First come named turns, each shown by rows before and after it. For each pair of rows after them, which turns, in which order, take the first row to the second? The first pair is done for you.
turn bem:
[ 1  1 -7 -5 -2  6  0  5  3  8] => [ -1   3   1   3 -12   5   4   0   1  -2]
[ 0  1 15 11 -7 -3 -2 -4  1 -9] => [ 4  2  8  3 17 -2 -5  4  1  6]
[-1  4  8 -7  7  0  0  0 -6  7] => [ -5  -2   4 -10  -5   1  -2   1  -3   8]
turn zap:
[  3   5  14   5  -1 -13  -2   6   0 -12] => [  8   6   2   3   7 -14  -6  11   7  -7]
[  9  13   3   5  15  -1   2  -6  -5 -10] => [ 9 13  3  4 14 -2  2 -7 -5 -9]
[ 6 12 -5  4 13 -3 -1 11  4 -5] => [ 0 12 -2  3 17  5  5  9 -2  1]
turn pezus:
[ -7   6   2  -4 -10  11   6  -1  -9   2] => [ -3  -3  -2 -14  -3   1  -3   6  -6  11]
[ -5  -5   4 -12  21   0  -1   6 -10  21] => [ -1  -7  20  -1  -3 -22  -4  -2 -12  -4]
[ 5  5 -8  5 -6  7  2  0 -1 -4] => [  8  -1 -11  -2  -1   3  -3   5   1   4]

Between the rows of a pair lie 2 to 4 turns.
[15 12  5 -4 22 -8 -6 -3 11  3] => [ 11   8  11   4 -11 -15  -5 -10  13 -15] -> pezus then bem then pezus
[-13 -16  16 -14 -12  -4   1   1  -6   2] => [-15  -6  11  -2 -21   9   9  -4   0  -7] -> zap then pezus then pezus then bem
[ -9  -1 -11  -5   6  13   4   2   2  19] => [ 1  9 11  9 20 -1  9 -8 -6  1] -> bem then pezus then bem then bem
[ 11  -2   6   3  14 -28  -8   9   6 -10] => [  3 -10   4   1 -12 -26 -10   9   8 -15] -> bem then bem
[ 8  1 -3 -3 22 -2 -7  7  3  3] => [ 10   3  -5   7  -2  -7  -8   5  11 -14] -> bem then bem then zap
[  4   3 -12  -4  10   6   5   2  -3  -1] => [ 2  5 -1  0  7  6  9 -3 -9 -5] -> bem then bem then bem then zap
[  3 -14   5  -5  -7 -14  -5  -3  -4  -2] => [ 11  -8   1  -3   7 -17  -7  -1  -1  -1] -> bem then zap
[  3   6  10  -1   4   9   3 -14  -7   8] => [ -1   1  -1  -6  -9  15   1 -10   0  12] -> bem then bem then zap then pezus
[ 3 13  0 10  3  9  8  2  2  8] => [-4 10  4  8 -2 12 10 -2 -2 10] -> bem then zap then bem
[-10   1  -2   2 -14  13   1   1   3  -3] => [-12  -6  -1  -7  -6  12  -2   7   0   8] -> pezus then zap
[ 1 -5 15  0 13 -5  1 -1 -9  3] => [-3 -7  1 -7 12  7  1  3 -4 13] -> zap then pezus then bem
[  2 -11   8  -9  14  -9  -6   7   1   5] => [ 10  -1   7   5   2 -14  -5   2   8 -15] -> pezus then zap
[ 1 -2 22 13 -1 -8  4 -3 -9 -9] => [-11  -9  -2  -4   2  18   3   7  -2  17] -> pezus then bem
[ 5 11 -6 -2 -9  3  8 13  3  3] => [ 6 11  0 -5  5  1  8 13 -2  9] -> bem then bem then pezus then zap
[-8  1 -4 -4  5 18  7  0 -5 10] => [ -8 -10  -1 -13   5   6   0   5  -6  14] -> zap then pezus
[  6  -3  -8 -10  -2  -6  -6  12   4  10] => [ -6  -2   5  -1 -20   3   5   1  -4   0] -> zap then bem
[ 1 -5  6 -5 15 -5 -1  2 -7  8] => [ -6  -9  11  -6   3  -6   1  -1 -10   6] -> zap then pezus then bem then zap
[-11   2  11   0 -17   6   6  -3  -6  -9] => [  2   6 -17  -8   2   7  -4  12   9   5] -> zap then zap then zap
[ -6 -16   3  -1 -21  -5  -3  -3   2 -14] => [ 1  4  7  5 26  8  9 -6 -6 -7] -> bem then pezus
[  5  -8 -17  -8 -10 -11  -6   0   8  11] => [-11 -10  -6 -10  -6   7   5  -6  -6  19] -> zap then zap
[-19 -11  -5  -8 -14  20   3   2  -7  14] => [  9   9   5  18 -11 -13  -2  -5   0 -24] -> zap then zap then zap then bem
[  2  -8  -1 -10  21  -5  -6   6   5  12] => [  4 -10  13  -4   5 -22  -8   1   2  -5] -> zap then pezus then zap
[ -8 -11   8  -3 -15 -16   1  -4   5  -2] => [  7   2   7   2  13 -22   1  -3   6  -5] -> bem then zap
[12 13  2  2 30  2  3  2 -7  0] => [-14 -11   9 -15  -4  15   4   2 -16  13] -> zap then bem then zap
[ -8  -2 -13   2  -5  19   6   2   8   5] => [  3   5 -15  11  -2  11   3   2  15  -7] -> bem then zap then zap then zap
[ -1  -2 -10  -8   3  -1  -3   6   3  14] => [-10   0  -8  -1 -10  10   3   1   1   7] -> bem then pezus
[ -6   0 -11   1   1  12  11  -2   4   3] => [-5 -9  3 -6 12 -2  6  0 -6  8] -> zap then bem then pezus then zap
[  2  -5 -20  -8 -17  -4  -8  10  12  -1] => [  2   0 -22  -3 -17   1  -5   8  13  -4] -> pezus then zap then pezus
[ -5 -15   1 -12   9  -5  -6   9  -4  17] => [ -7  -7  21   0   7  -5   4  -3 -15   3] -> zap then bem then bem
[ -1   2 -23  -2 -15  -5   0   8  15   2] => [-10   3 -19  -6   2  12   8   6   5  17] -> bem then bem then bem then zap
[  2  12   5   9  -1   8  -3  -6   6 -15] => [  4  -3   6  -9  14  -7 -15   2   3   2] -> bem then zap then pezus
[ -2   8 -16  15  -3  17  11  -4  -1   1] => [-4  7 -8 17 -5 17 14 -7 -6 -2] -> bem then zap
[  1  15 -10  11   0  10   7   3   9 -10] => [  1  13 -11   6  15  12   7   4   6   1] -> zap then zap then zap then bem
[  9   7 -21   3  -4   6  -8   8  14   1] => [ -5   6  -9   7 -17  20   4  -1   4  -1] -> zap then bem
[-10   0   4  -2   2  11   6   0   4   0] => [-7  2  3  2 -7  8  5 -1  9 -9] -> pezus then bem then zap then pezus
[  2  13  11  12  10   7  11  -9  -5 -10] => [  2  -6  18  -7  17 -11  -2  -1 -11   5] -> pezus then zap then pezus
[ -4  -4 -17   0 -25   0  -1   6  10   2] => [  8  -3   7  -3  19 -21  -3   7  -4   6] -> bem then bem then zap then pezus
[ 6 16  3  7 13 -3  2  5  3 -6] => [ 1 15  9  8 13  2  6  3 -1 -4] -> zap then zap
[-12  -2  10   2  -1  16   7  -6 -13   0] => [  3 -12  -9  -6 -10 -10 -15   7   5   1] -> pezus then bem then zap then zap
[  9 -14  13   2   6 -18  -7  -4 -13  -3] => [ 19   1  -5  15   3 -11  -6  -3   3 -15] -> pezus then zap then zap
[ 1 -9 -5 -8 -8 -6 -6  4  5  2] => [ 8  2  4 -1 15 -9 -2  1  0 -3] -> bem then bem
[ -3   4 -12 -11   9  14   7   6  -5  16] => [  9  -3   8  -5  -8 -24  -3   3  -5  -7] -> pezus then bem
[  8  15  -3  15   4   3   4  -1   8 -13] => [ 4 15 -3 12 11 13  8 -1  5 -5] -> zap then zap
[  2   1 -22  -1 -12   8  -3   3  12   2] => [ -4  10  -4  10 -14  15   9  -9   1  -9] -> zap then bem
[ 13  -4 -14 -14   6 -19 -15  18  13  -1] => [-15  -6  10 -19  15  15   8   6 -13  17] -> zap then zap
[  5  11 -22  -1   8   2  -5   8  14   6] => [ -9   7 -19  -2  -8  17   2   4  10  10] -> bem then pezus then zap
[-13   3  -6   4 -14  20   4   0   6  -8] => [ -3  12   5  14   1  10   6  -6   2 -18] -> bem then zap
[ 15   4 -10  -1  11 -23 -17   1  11  -3] => [-14  -6  11 -13  16   7   0  -7 -14  19] -> zap then zap then zap then bem
[-6  0 -8 -7  4 18  0  4  5 11] => [-2 12  8  8  8 14  9 -5 -1 -5] -> bem then bem
[  0  -1   1   4 -22 -13  -3  -7   8 -11] => [  3  -9  11  -5  -4 -24  -5  -3  -2  -1] -> bem then bem then zap then pezus
[  2  -3   6   3 -34 -17  -3  -1  -3 -10] => [ -3   9 -24  -1 -16  22   7   4   5  11] -> zap then zap then bem then pezus
[ -3 -10  -7   5 -24   2  -2   0   8  -5] => [ -2 -15 -14  -4 -14   1  -8   8  10   5] -> pezus then pezus
[ -7 -15   2  -4 -25  -5  -5  -1  -1  -2] => [-2 10 -3  8 12 22 10 -6 -2  1] -> zap then bem then pezus
[-1 -3 -6 -4 16 10  0  4 -1 11] => [ -3 -13   9  -8   7  -4  -4   3  -7   8] -> zap then pezus
[-12  -1   6   5 -13  18   0  -6 -11   3] => [ -3   6  16  14  -5   2  -2  -9 -12 -10] -> bem then zap
[  0 -12  -7 -12   0  12  -6   4  -1  19] => [ -6  -1   9   6 -14  18   7 -11  -7  -2] -> bem then pezus then bem
[ -1  -5   3  -7   0  -1   1   6 -12  15] => [ -6  -4   3  -3  -9   6   6   2 -12  12] -> bem then pezus
[ -3 -16 -14   0 -14  -5  -9   5   5  14] => [ -7 -14  -2   6 -24  -8  -5  -1  -1   3] -> zap then pezus
[  8  -5   7 -10  21 -17  -7   5  -5   9] => [-4 10  5  3 21 16 12 -4 -8  6] -> pezus then pezus
[  9   9   6   6   4 -18  -4  10   4  -1] => [  3   3   1   2 -13 -17  -7  11   7   0] -> bem then bem
[-4  6 -7  2  9 20  4  2  1  7] => [-3  2  7 -1 17 12  5 -1 -7  7] -> zap then bem then zap then bem
[ -5  -6   0   2 -35  -8   5 -10   6 -10] => [ -8  12   0  11  -8  19  21 -17   0  -5] -> pezus then bem
[ 4 21 -1  5 13  9  3  4 -4  2] => [  0   2  -9  -7 -20  -6 -10  11   5   3] -> pezus then pezus then bem then bem
[-12  -5   4  -6  -6  18  11   0 -11   5] => [ -9 -14   9  -9 -17  -1   3   2 -11   1] -> bem then pezus then bem
[  0   0 -20  -6  -2   9  -2   7   6   7] => [ -1   7  12   9  -5  -1   7  -9  -8 -15] -> zap then zap then bem then zap
[  3  -7   9 -11  -7  -7  -7  -5  -3  -1] => [10 -2  1 -6 -6 -9 -9 -4  5 -7] -> zap then bem then zap then bem
[-4 13 12  8 22 13 10 -9 -8  0] => [  8  12  13  15   4 -13   0  -9   1 -20] -> zap then zap
[ -3 -11  -2  10 -25  -5  -2  -1  -6  -8] => [ -1   4  -1  22 -12   6   7  -6  -6 -14] -> pezus then bem then zap
[ 9  2 -5  7 -9 12  9 -6 -2 -8] => [  9 -12   7  -2  -9  -9   0  -3  -8  -4] -> pezus then zap then pezus then bem
[  3   1 -14  -6  10   6  -2   5   2   9] => [  9  -2 -12  -6   7  -8  -8   6   4   3] -> pezus then zap
[ 10   9 -16   4  20  10   7   2   3   6] => [ -8 -20   3 -12 -15  -4   2   2  -8  10] -> zap then pezus then zap then bem
[  3   4  -3   6 -14  -3  -4  -4   4  -4] => [ 4 12 -4  9  2  6  2 -7  2 -2] -> zap then zap then bem then bem
[  1 -11 -30 -20   3   1 -11  17  14  22] => [  9 -10  17 -14  28 -30  -8   7 -10   8] -> zap then pezus then bem then bem
[-10  -4 -12  -4 -15  13   9   2   3   3] => [ 0  7 -6  0 19 11 12  1 -2  5] -> bem then bem
[ 2 10  7  4 13 10 14 -6 -4 -8] => [  8 -11   3 -10  -4 -18  -6   5   3  -6] -> bem then pezus
